In the rows, 128 means zero.
Each path is a new rotation, seen through one point. The rows after it are directions, each followed by how far the rotation turns it, in degrees per step (0 if it stays put).
Each turn is a multiple of 5 degrees from 10 to 175, or 0.
Each row of a path follows its step; steps can be skipped.

step 0: [129 123 141 119 130 123 112 140 121 126 128 108 120 127 130 129 116 132
 129 121 126 118 122 131 128 141 124 124 128 153 116 127 125 123 124 129
 133 139 128 125 118 128 111 135 111 138 123 125 126 129 122 137 140 125
 123 116 122 122 121 136 121 125 108 139 122 126 111 127 145 132 118 126
 125 119 131 132 128 123 117 133 129 113]
step 1: [131 127 133 119 106 118 120 137 123 119 120 125 123 121 121 131 122 106
 130 112 124 117 125 126 133 135 122 114 125 124 121 129 129 125 130 135
 132 143 122 121 141 134 133 131 119 134 119 110 119 136 120 143 128 129
 126 128 126 127 142 129 113 138 115 120 146 121 116 118 127 125 125 125
 117 128 132 126 125 130 115 118 115 123]
step 6: [126 115 134 113 127 112 121 122 129 144 144 121 116 121 123 125 122 142
 122 129 118 116 133 141 135 135 126 130 124 128 135 133 127 132 126 122
 133 142 136 127 112 125 130 122 116 135 133 119 131 142 117 142 132 131
 137 124 130 128 130 134 120 120 116 121 146 139 136 118 128 150 122 125
 119 127 131 117 129 119 129 122 123 120]
step 11: [124 120 127 123 121 126 128 123 118 130 143 118 101 129 124 136 125 143
 121 132 131 125 127 124 132 134 138 118 139 127 110 135 131 126 113 128
 132 140 124 118 129 113 140 130 132 129 131 130 114 143 129 140 146 124
 135 128 121 120 122 127 116 121 132 134 131 111 117 137 127 131 111 121
 127 123 123 127 129 144 124 130 137 127]
step 19: [127 119 135 119 122 122 124 152 132 115 124 120 120 118 128 120 114 116
 135 130 131 109 119 122 128 130 118 116 137 128 135 137 135 123 122 124
 141 132 127 118 114 140 115 133 125 122 122 119 117 138 125 141 132 131
 124 111 124 108 130 136 127 124 115 125 122 124 110 127 125 128 131 135
 127 123 125 121 126 119 123 129 125 115]
step 20: [124 131 125 110 120 115 122 126 120 124 126 131 125 111 122 117 110 131
 133 123 125 131 114 127 147 122 122 113 131 134 127 125 124 129 130 146
 123 136 121 126 125 128 131 123 117 121 131 126 134 134 119 155 129 138
 129 133 125 124 134 122 125 137 109 133 142 134 114 119 121 123 132 129
 123 112 134 128 128 131 121 114 126 120]
step 24: [132 124 127 135 119 125 117 119 129 126 137 127 118 124 123 121 129 129
 123 133 119 131 124 127 125 127 127 136 127 113 131 135 135 126 126 131
 126 143 131 106 131 134 139 135 125 123 111 101 118 147 129 144 139 122
 135 125 116 127 133 135 129 119 129 111 133 134 135 121 128 142 122 129
 109 123 134 121 121 122 134 125 111 124]
Directions:
[129 128 127 125 127 129 127 128 127 126 125 127 126 130 129 129 128 131
 126 127 128 125 128 131 123 129 127 130 127 129 126 129 127 128 128 125
 131 130 126 127 132 125 131 130 129 127 128 132 129 127 131 128 127 128
 128 127 126 128 127 129 127 128 126 123 128 129 126 129 130 127 130 129
 128 125 126 130 130 128 128 128 129 126] -> 100
[127 127 127 131 127 128 127 131 128 129 126 128 129 124 128 131 125 129
 128 128 128 127 128 130 124 127 128 130 130 127 128 127 127 129 126 130
 126 130 125 128 131 129 128 127 129 128 128 127 129 131 126 127 128 132
 127 132 127 131 128 126 127 126 128 126 131 128 128 124 125 131 128 130
 128 131 128 124 128 129 128 127 131 128] -> 155
[130 126 127 130 126 129 127 126 126 131 131 126 132 131 125 128 127 128
 126 131 132 125 126 129 130 128 129 130 129 128 128 126 125 128 127 129
 126 131 126 129 128 129 126 130 126 126 126 130 128 128 129 129 126 129
 130 125 125 126 130 129 131 125 130 126 128 128 130 130 128 129 127 124
 127 129 130 129 129 129 129 129 128 129] -> 115
[132 129 125 127 128 126 132 126 130 128 130 125 128 125 131 128 128 128
 126 126 129 130 127 130 127 132 125 126 129 127 128 128 127 127 124 130
 127 131 128 127 126 127 125 127 127 126 130 128 129 129 131 127 126 127
 128 128 129 125 130 130 128 130 127 127 126 127 126 127 127 132 125 130
 130 128 128 127 127 125 132 127 129 126] -> 55
[127 127 128 128 127 126 128 130 128 129 128 129 129 130 125 126 125 133
 129 128 125 128 127 130 128 129 128 126 127 125 129 126 132 127 126 130
 128 126 125 129 128 128 131 127 128 130 128 129 126 125 130 132 130 128
 128 127 129 126 128 129 128 129 133 124 129 128 127 130 125 130 128 127
 130 127 127 126 128 127 127 124 125 126] -> 80
[125 131 131 130 123 129 132 125 129 131 132 128 127 129 126 130 129 128
 129 126 129 127 128 128 130 128 128 128 129 128 131 125 129 129 128 125
 130 129 129 126 131 128 129 129 127 131 132 128 127 128 129 125 126 129
 127 126 128 127 129 130 126 127 127 128 130 129 126 126 126 127 127 127
 128 127 125 125 130 129 126 126 130 128] -> 145
[129 128 127 130 127 128 128 127 126 126 128 127 128 124 127 129 132 122
 126 127 127 125 130 125 129 130 127 130 129 127 129 129 130 128 127 125
 128 127 128 127 131 133 130 127 126 129 125 129 129 127 129 130 130 126
 129 129 128 127 129 130 126 128 131 125 125 129 130 129 126 125 129 128
 130 129 128 127 126 125 130 127 131 128] -> 125

step 4: [132 128 133 137 124 121 116 131 133 142 123 128 124 136 130 147 128 126
 116 130 133 144 126 138 126 129 124 131 127 131 131 117 120 130 135 119
 135 123 138 142 123 142 141 136 136 126 130 148 120 140 139 133 122 122
 121 136 129 122 121 129 130 136 132 132 133 116 127 134 134 130 121 125
 119 131 134 125 137 131 130 139 132 145]
step 5: [135 120 141 131 132 136 118 132 134 129 126 125 132 138 131 121 147 136
 120 129 134 123 133 141 125 134 129 123 125 131 114 126 134 134 126 134
 118 133 124 139 113 141 140 139 124 134 123 132 136 131 120 121 124 131
 111 127 122 128 129 127 141 125 122 127 121 122 127 134 126 117 123 146
 111 124 134 122 129 117 126 127 114 122]
step 7: [133 127 129 119 133 130 128 123 128 114 125 134 116 139 120 126 143 116
 123 126 143 140 130 132 134 129 135 120 130 127 128 135 136 126 149 127
 130 134 131 139 125 123 140 141 136 132 125 120 141 128 136 131 131 113
 129 135 126 126 123 116 136 133 134 136 117 139 140 123 129 114 133 131
 118 135 135 126 134 119 139 127 123 128]
step 10: [119 135 137 139 119 127 117 135 125 131 149 127 129 129 130 137 135 121
 118 116 134 125 133 136 128 123 119 132 124 121 130 119 127 125 130 138
 138 133 128 131 127 134 146 134 130 115 131 131 123 131 123 125 133 125
 123 126 120 113 111 141 127 126 143 131 134 133 133 127 126 118 124 139
 107 137 126 128 127 126 126 116 137 136]
step 18: [131 118 123 119 131 129 129 133 124 132 120 142 126 133 121 131 133 120
 140 133 133 130 142 134 125 127 127 133 123 132 134 128 136 141 138 129
 146 118 132 125 133 140 121 141 123 126 112 130 132 131 122 123 127 133
 119 127 132 127 115 134 121 124 138 129 123 122 140 127 127 132 135 153
 126 133 138 124 127 117 136 127 126 144]
step 27: [124 131 129 131 137 135 121 136 127 127 131 127 119 126 128 129 121 133
 125 135 126 137 122 131 120 115 135 129 135 138 132 124 143 140 128 117
 125 142 127 134 118 137 129 128 129 136 119 143 132 133 146 122 107 119
 128 126 124 135 113 127 120 125 138 127 131 129 137 138 118 127 132 129
 114 126 138 136 144 129 116 120 135 135]
step 28: [137 131 136 135 123 124 124 133 128 123 148 132 120 125 127 118 139 129
 123 118 135 122 123 127 126 123 128 139 134 128 125 141 136 128 139 132
 129 127 130 129 137 128 132 152 126 129 131 129 133 136 124 124 129 115
 117 114 123 123 127 136 127 128 134 126 136 129 138 128 117 113 124 137
 121 138 132 130 140 128 133 111 110 123]
Directions:
[127 128 128 126 129 128 130 128 127 129 129 130 127 126 126 127 123 129
 130 130 130 125 130 126 127 128 130 124 126 129 126 129 129 129 128 125
 130 127 128 127 124 127 130 129 125 126 130 127 127 127 126 131 127 129
 130 126 127 124 125 129 126 126 128 130 130 128 129 130 129 127 129 129
 126 130 123 131 130 126 129 130 130 131] -> 45
[129 128 125 128 129 128 131 128 131 132 127 129 128 129 127 130 126 128
 127 130 127 130 129 129 127 124 125 125 128 126 130 126 130 129 126 127
 127 133 130 126 127 129 129 127 128 126 128 130 131 126 132 127 128 124
 129 129 125 128 127 128 128 129 128 128 129 127 127 130 128 126 124 127
 131 127 125 130 124 128 127 128 128 128] -> 175
[126 129 128 130 127 127 129 128 131 130 130 129 128 128 128 127 131 125
 128 130 129 126 126 130 127 131 127 127 129 127 127 131 126 127 131 130
 129 129 129 127 129 124 132 130 128 132 128 129 126 129 128 128 130 125
 127 130 129 130 127 131 128 125 125 130 130 129 127 130 128 127 127 126
 126 130 128 128 127 129 127 134 129 126] -> 120
[127 130 125 129 123 128 126 126 128 131 129 131 128 128 125 126 126 126
 130 129 123 127 126 127 127 127 130 128 127 129 130 131 127 127 127 126
 128 126 126 126 128 130 124 129 124 131 128 131 129 127 129 128 129 127
 128 128 129 130 127 131 128 127 128 129 126 129 128 125 126 127 130 130
 129 128 129 132 129 127 127 125 128 127] -> 10
[126 130 125 131 129 128 127 128 128 129 127 128 127 124 127 127 126 129
 125 130 130 133 127 126 125 127 126 128 128 129 128 132 127 131 127 130
 129 126 129 127 129 128 131 129 128 126 127 129 125 129 131 129 125 131
 129 128 129 126 130 129 127 127 127 126 126 128 130 129 126 131 130 128
 127 128 130 126 123 126 129 128 129 127] -> 155
[127 131 126 127 129 127 128 127 126 126 126 127 128 127 127 129 132 127
 132 129 128 129 127 132 125 128 124 129 130 123 130 130 130 129 128 127
 127 127 125 126 126 125 130 128 126 128 129 127 128 129 129 128 128 129
 131 127 127 131 125 128 127 125 132 126 127 128 129 128 129 126 125 127
 128 127 130 127 131 127 130 126 128 130] -> 40

step 4: [139 115 141 124 128 134 108 122 140 120 127 112 124 130 135 130 138 136
 133 129 110 134 135 123 130 133 125 115 143 131 134 124 131 128 129 131
 131 114 136 132 135 155 125 132 124 125 134 135 138 126 126 136 120 115
 135 124 123 124 126 137 131 134 118 137 130 134 122 141 129 135 150 135
 134 133 138 137 128 131 134 116 140 120]
step 7: [125 125 138 128 136 131 127 112 138 128 136 135 122 129 128 125 131 130
 142 136 107 128 139 124 132 147 111 125 126 116 134 144 118 150 131 130
 127 129 134 126 124 128 130 127 121 139 118 135 138 117 103 133 118 133
 128 123 139 137 115 129 145 131 133 131 136 133 126 132 129 129 141 138
 119 122 134 135 120 132 128 118 128 128]
step 8: [129 109 120 136 120 116 120 128 134 130 121 115 139 125 134 133 144 133
 145 126 133 130 143 117 128 127 130 127 133 121 128 134 116 128 131 127
 124 115 132 127 117 138 143 127 115 143 125 140 132 126 114 133 121 136
 121 129 128 124 112 127 139 143 123 123 136 125 125 130 141 143 130 112
 130 129 126 149 125 130 137 132 134 140]
step 9: [131 129 145 126 122 119 133 132 127 123 136 117 136 138 125 112 136 126
 144 120 119 119 136 112 131 140 125 133 119 124 127 134 120 121 132 117
 125 145 134 138 130 128 127 125 122 137 120 126 136 122 111 117 126 126
 114 137 130 145 118 130 131 137 145 118 128 113 133 136 135 126 123 121
 123 135 131 141 152 126 125 127 130 134]
step 15: [128 130 144 135 111 114 124 116 132 127 129 117 142 126 123 119 120 127
 145 141 121 127 145 127 118 138 124 131 119 121 144 139 125 135 138 116
 141 114 133 126 135 125 127 126 117 128 133 118 143 120 112 131 124 128
 127 124 127 135 118 124 136 133 136 141 134 125 126 133 127 122 144 140
 124 130 124 139 131 126 109 125 129 122]
step 18: [116 116 145 124 115 122 121 123 132 124 128 120 141 122 135 126 137 130
 128 135 131 115 128 107 129 139 131 122 135 129 126 130 116 116 130 129
 137 137 140 127 117 133 129 113 119 136 126 132 135 132 114 133 144 150
 118 124 132 142 116 132 125 126 131 130 133 137 130 124 139 114 137 133
 131 132 120 137 136 127 127 116 113 129]
step 20: [126 112 140 132 124 133 115 131 120 126 127 133 145 144 134 130 139 129
 134 119 123 137 131 119 134 130 144 123 115 123 111 142 125 121 125 123
 125 127 134 131 124 148 127 124 130 134 125 130 131 131 114 141 141 134
 130 119 128 112 123 127 116 137 121 124 127 130 136 130 142 145 126 128
 137 134 137 140 147 123 137 135 125 136]
Directions:
[125 130 127 128 127 126 128 126 128 128 128 127 127 127 128 128 128 122
 128 127 128 130 129 126 131 128 129 130 133 129 129 127 127 125 129 129
 129 124 128 128 129 131 125 126 128 130 127 127 129 129 131 128 131 128
 128 125 128 130 128 126 126 130 126 128 126 133 126 129 132 131 127 125
 128 128 129 128 126 131 130 128 128 129] -> 175
[126 132 131 128 129 126 129 130 131 128 130 130 126 132 128 129 124 123
 130 129 126 127 127 130 126 127 125 127 128 127 129 130 128 130 128 129
 127 132 126 130 132 129 129 128 128 127 128 127 126 126 126 129 131 129
 125 128 130 128 127 126 128 130 128 130 126 125 126 127 129 127 127 129
 127 129 129 129 127 129 126 129 127 131] -> 175
[128 128 130 127 126 131 127 130 127 130 127 128 131 127 130 130 127 124
 128 128 125 129 127 130 130 125 128 127 127 126 131 129 129 127 125 129
 130 129 129 130 125 131 128 131 130 124 125 130 129 129 130 127 129 127
 130 128 126 128 128 130 127 126 130 131 130 128 128 129 128 128 127 125
 131 126 131 127 131 126 128 127 126 130] -> 40
[126 130 126 125 128 128 130 129 127 128 128 128 127 132 129 130 131 129
 126 128 128 129 130 125 129 127 131 124 129 128 126 128 128 127 128 125
 128 129 130 129 128 127 130 129 134 130 128 130 130 129 130 126 131 129
 128 127 129 127 126 130 131 130 127 130 128 126 127 128 126 130 130 127
 126 131 128 126 130 128 125 128 124 128] -> 40
